Each path below is one point turned by a fixed rotation once a step. After each direction that follows a path, write how fast that rotation turns it, in deg/step (0 if it stays still).
Each turn is a multiple of 5 degrees from 10 to 175, or 0.
Each row of a path follows its step; steps can be skipped.
path 1
step 0: [ 11  30 -23  -6 -28 -24  12  18 -22  -1  20  40  -2  -2 -55  37 -10  24
 -24  -3 -15  13   8  44  24  10  -6 -18  25  14  49  14  -3  23   7  32
   4  -5 -18  -9  -1  56 -21 -35 -12 -30  16 -13   5  18  -6  23  29   7
 -14   1  14  -5  12 -20 -17   2  18 -25 -20 -17]
step 2: [ -7  23   5  40   3 -11   7   4  11   8 -10  -1  -2  28   6  50   3 -14
   3 -38 -35 -26  27  11   4 -19  46 -10 -10  20  27 -23   6 -27 -31   5
  -8  -5  53  -1   5  -5  -8  -7  -5   9 -14 -30 -18  27 -25  10 -10  -2
 -25  -5 -21 -20   9 -63  -7  23  -8 -44  17 -21]
step 3: [ -1 -19  30  -2   5   8 -17  45  38   1  -7  28   2 -15 -38 -14   5  40
   0  12 -10 -15 -13 -38  20  15 -10 -11 -32  43 -32   3 -13 -25  31  20
 -29  -1  -2 -13  10  -3  19 -12  12 -21  -1  -8  10 -12  23  10  -2  15
  13   4  -7  -4 -10 -34  27  56  -6  61 -23 -11]
step 4: [-17  -8 -50 -15   0  18 -52  29  25  -9 -16  -4   1  -7 -35  -2  -3  -8
   4 -18 -12  -6  24   3   0 -19   8  15 -29  -6  41 -11   0  20   2  16
  32 -48   0 -41  -1  53   1   3 -17   1 -35 -23  27  52   0 -23 -16  19
 -14   6  -4  25 -10   7  -5 -22  -1 -37  -5  -1]
step 5: [ 16  -3  20  17  16 -15   6  26   1  -3  -3  16  44  -8 -42  13  22  -8
  41  -4  23  13 -33 -28   6 -23  16 -14 -34  -5 -16  -2 -22 -32   0  -9
  18 -22 -38  24  12   3 -35   7  30  21   2 -13 -19 -25   1   7  13 -48
  44 -12  19  29  -9 -26  -6 -26 -33  10  33   1]
step 6: [  5  36  13  -8  -5  32   7  14  26 -14  -2   6 -18   2   1  20 -40 -10
 -19 -10 -34  11 -23  10  43 -16   1 -16  33  11  16   6  25 -25 -15 -16
  23 -13  -5 -34 -64   5   7  -2  29 -38 -34  -6  41  -7 -28  26   4  -8
  -7   0 -35   8 -16 -20 -32   9  10 -25  20  11]
step 7: [-29 -53 -13 -10   9   8 -34  29 -12   3  -3   1  26  -8  -7   8  26  50
  -2  46 -14  23  -6   7  11  -3   3  -6  14  -2 -31  21 -24  -1  13 -17
 -11   9 -11   3  19 -30 -16 -47  24 -10  28   0  36   9  -2   1  -9  14
 -21   8  18  16  42 -37 -17  -4 -56   1  19  20]
step 8: [-23  31  23  36  25   3 -25  -2  -8  25  16  -6   4 -22  17  26  -6 -23
 -15 -14  -9 -20  25 -17  38 -49  -3  28  -3   8  40  19  30 -17 -12  -9
   8   3 -25 -47  10   0  10  10 -39  25  11 -20  -1   7  -5 -21 -14  10
   5  12  -1  11 -35  23 -31  24 -55 -24 -11  13]
step 9: [-33 -14 -14   4   5  -9   1  12  13 -18 -13 -11  22  21 -24 -10  -2  28
  29  10  13 -46 -20 -10  73  38  26 -16  -2  20   8 -29 -12  -3 -24  -8
 -12   6   8  18  15 -10  30  27  27 -19  17 -15 -17 -37 -21 -43 -18 -33
  10   5  20   0  14 -13 -22  -3  -1  32  14  34]
step 11: [ -4   2  -6  -2  13 -41   1  52 -29  16 -14 -42   3 -33 -36   0  -4  19
  10  30   2  23  10  20  -4  16  24 -34  14   5   9  22 -21   7  28  10
 -18 -32 -16   5   1 -39  19  -9 -35   5 -22 -37 -18  -9 -21  10  17  -9
   4 -30  21   7   7  25 -10 -49 -20  10  20  39]
Directions:
[ -1  -2  -6   3   1   1  -1   8   3  -4   0  -3   2   3   3   2   4   2
  11  -2  -4   3  10  -4   0  12  -5  -4  -4  -6  14  -1   9   6  -2  -4
 -10  -4  -4  -5  -7 -11  -1  10  -4  -4  -7   2   5  -7 -11  -4   3   7
  -5   2  -3  -7   3  -1   3  -9   2  -7   3  -4] | 155
[ -3   3  -6   1  -2   3   1  -4  -7 -16   7  -3   0   9  -5   2   4  -5
  10   1   2  -1   3  -1   3  -1  -8   3  -7   3  -2   3  -2  -4  -1   3
   6   8  -2   2  -2  10  -3   5  -7  -5  -3   5 -11   1  -6  -7   0   3
   6  -3  14   3  -4   7  -1   7  -8  -6   9   1] | 95
[ -9   6  11   3  -2  -8  -1  -3   4  -1   0   5   4   0   9  11  -3   8
   1   8   0  -1  -1   0  -4  -2   0   3   0   3   6   4   5   1 -13   4
  -5  -4  -5   2   2   0   7  -3  10   0   9   4  -3   9  -1  -9  -5   6
  -5   5   6 -12   8   4  -1  11   0   0   5   0] | 55
[ -5  -4  -2  -6  12  -4  -4   5 -12  -3   0  -6   0  -6  -1  -1  -4   5
   2  -8  -4 -12  -3   3 -11  -3 -10   6  -2  -4   8  13  -3   7   3   5
   6  -6  -5   2  -1  -1  -5   3  -7  -3  11  -6   7   2   1   9   0   4
   0   3   7  -3  -2  -4   3   2   2   3  -2   7] | 100
[ -4   9  -1   8   2   5 -10  -3   1  -2   0   7   2  -2  12   5   6  -5
  -5  -2   2  -8  -7   0   0  -4  -4   1  -3   4 -10   6   0  -3   7  -5
  -3  -7   0  -2  -2   0  -4   5   3  -9  -5   4   0  -2   1   1   9  -5
  -6  15  -5   0  -7  11  13  -3  -4  -2  -6  -1] | 170
[ 10  -2   4   4  -9   5  -4   9  -2   5   4  -4   8  -3  -1   1  -7  -7
   2   0 -13  10  -9  10  -2 -11  -6   6   7   6   0   2   5   3   2  -7
  -9   7   3   6   6   5  -3   3   4  -6   5  -2   4  -1  -5  -1   7   1
   6  -2   3  -1   6   4   2  -5   5  -4   7   1] | 60
path 2
step 0: [ -6 -22 -22  -8  -2 -13  13  32 -22  11 -34 -17  -1   9   5  37 -25  29
  27   8  18  31  34 -11  25  11   2  25  24  29  -2  -9  22 -34 -21  11
  51  19   2  -8 -10  11  -6   7  11 -24  -8 -10  -2   5 -12  28  51   8
 -18 -10 -39 -39 -47  12 -40  -5  -3 -17  11  36]
step 2: [-49   8  29 -26 -26  -3  -8  -8   5 -20 -66   8 -34 -14 -14   9  16  37
  19   3  -1  -6   4  -2  52 -20  35 -10   7  23 -12 -30 -23 -25 -25   3
  19 -17   0   7   7 -30  27 -12  13  -9  25   2 -13  -6 -43 -29  14  21
 -14   8 -23 -38  -1   5 -15 -10   8  40  12  -3]
step 3: [-38  14  49  -2   2  -8  21  -5  -2 -15 -71  17  -8  22 -47  10  24  37
   5 -14 -26  21  -8 -27 -12  -7 -29   8 -13  -6  -2 -10 -19 -16 -29   2
   4  -4  37  17  -3  22   2   2 -34 -17   9   8  12 -18  -6   5  26  21
 -21 -22  37 -11 -21 -34 -43  -6  -8  21  15 -21]
step 4: [-23  35  30  -6  -5  10  10 -27 -20  -2 -37  27 -25  33 -24 -10   5  10
   1 -12   9  16   1  22  13 -11  -1   1  13 -31  28 -47  34   0  -9  15
 -20 -12  30 -20 -17 -10  17   0  -9  61 -24   1 -26  31  -9 -27  55  14
 -31   3  27  18  -5 -18 -17 -10  -5   8  33 -14]
step 6: [ -4  15  -7  32  -8   1 -14  -6 -37 -28  18  11  23  65 -13  -3 -25   4
   4 -42  15   6 -22 -25  -1  26   8  14  33 -25  -2  -5  40 -24  -7  -6
  -4 -13  -5 -18 -17  15  32  34   3  21  42  15 -32   4 -42  19  25 -23
  14 -19  17 -28  -9 -23 -36  17  18  16  -5  -8]
step 7: [ 13  17   4  37  23  14 -38  30 -21   4   3   9 -13  13  -7   5  -7  32
   0 -68 -14  14  -4  10  15  39   1   1  30   3  22 -15   5   2  -2  -4
 -15  -9 -41  -7 -10 -23  -1  -3  21   3  -1  -5   5 -27 -52 -26  37 -40
   7  14  14   5 -50 -38  24   2  32   7  -9  16]
step 8: [  6 -11  -6  51   5  24   0 -34 -20   6  -9  -6 -21  13  -6  10 -45  20
 -23 -36 -55   9  24 -33  -8   8 -19 -11   3   3  -2  -7 -14 -20 -12  -7
   9 -22 -32  26  -1 -28  18  21  47 -11  16  18 -15 -27 -11 -11  44   6
 -12  -2 -26  13  -2  10  -4  50  35  24   6  27]
step 9: [ -9  29 -43   4  27  14 -32   9  15   1 -34 -14   1  18 -19  17 -41 -22
 -17 -16 -24  41   5 -18  16  17 -39  14  13 -12  19  -4  -2  -7 -10  -3
 -13  13  14  70 -31 -43  -8  -6  17  -6  26  42  -4 -14 -14 -30  34   9
  24  -5 -23  -2 -11 -11 -10   6 -32  13 -12   8]
step 10: [-17  -7 -33   5  15  20  11  15  26  20 -41 -38 -19  -9  42   1 -36  16
 -21 -19 -28  30  -2  -6  45 -13 -21 -15  25 -11  25 -25   2 -21   5 -29
   5   3 -10  26  12  32 -23 -28  13  13 -13   7 -34 -16  -2 -29  55 -17
 -22 -22   2 -23  -4  21 -29   6 -21 -20   0 -10]
step 11: [-27 -30  -3 -61  34   0   0   4   3  -3 -22  12 -31  11   4   2 -34   6
 -19  26   1  20  13   0 -10 -20 -11  -4  20  -1  35   6   2  -3 -25  11
   4  21 -23   8   3  42  14  -6  17  14  55 -13 -14 -15  16 -27  53 -13
 -19 -30 -23  -7  -5 -16 -13  32 -30  15 -50   2]
Directions:
[  2  -5  -6   8   8 -10  -4   5 -10   1  -4 -10   0  -3   7  -6   5   4
   4  -3   8 -11  13  -8   7  -2   3  -5   2  -6  -4   5  -1   0   2  -5
  -2  -3   5   5  -9  -4  -1   6   6  -1  -1  -3   6   5   5   2   0  -2
   2   8   2   6  -9  -3  -3  11  -3   7   1  -2] | 45
[ -2   0   0   6  -1   1  -2  -3   0  -1   8  -3   5  -5   2   1   1 -18
   1  -4   6   3   6  -5   3   3  -5   0   2   6   5  -3   9  -4  -7   7
  -3   0   7   5  -2  -2 -13   3  -7   1 -11  -2  -6   9   1  -6   3   9
   0  -2  -6  -9   7   2  -3   7  -7  -6   6  10] | 80
[ 11   2   1  -3   6   4  -1   8   1  -7   0  -5  -3   8  -8   7  -1   1
  -2   6   6   1   4 -13  -6  12  -7   4 -10  -2  -1   4   6   7   7   4
   4   1   3   4   2   9   9  10  -6  -1   7  -7  -4  -3   3   1   4   7
   0   2  -3   4  10  -2  -6   1   1   6  -1  -2] | 135
[ -1   1   4  -3   4  -1   2   3   9  -1  -8   4  10  -4   9  -2 -11  -8
   6 -10  -5  -1  -8  -7   4   3   8  -7  -3  -1   0   3   3   2   2  -7
   0  -5   4  -1  -4   2  -5  12 -16  -1   5  -5  -3  -3  -1  -2  -2   0
  -3   1  -4  -7 -11   6   3  -6   3   6  -4  -9] | 100
[ -3  -2   0 -11   5  -4   2   1   2   4  -6  14   4   0   4   6   8  15
   3  11   7   1  -1  -8   3   8   1   4   9  -1  -3   3   3   2  -2   0
   1   0   3  -5  -1   0 -15   0   0   1  -4   8   0   0   0  -6  -6   6
   3  -6  -2   5   3   9  -2   6  13  -1   3   0] | 25
[-10  13   7   0   2  -8  14   7   1  -9  -3   5  -1   0 -12  -1   6  -2
   2  -5   1  -9   1  -5   2  -4   7  -1   0   1   8  -1   2   1   3  -4
  -7  -1  -1  -5   7  -7   6   2   0   9   1 -11   4   1  10   1  -7   4
   1 -11   7  -2   0  -1  -4   2  -1  -5   3   6] | 35
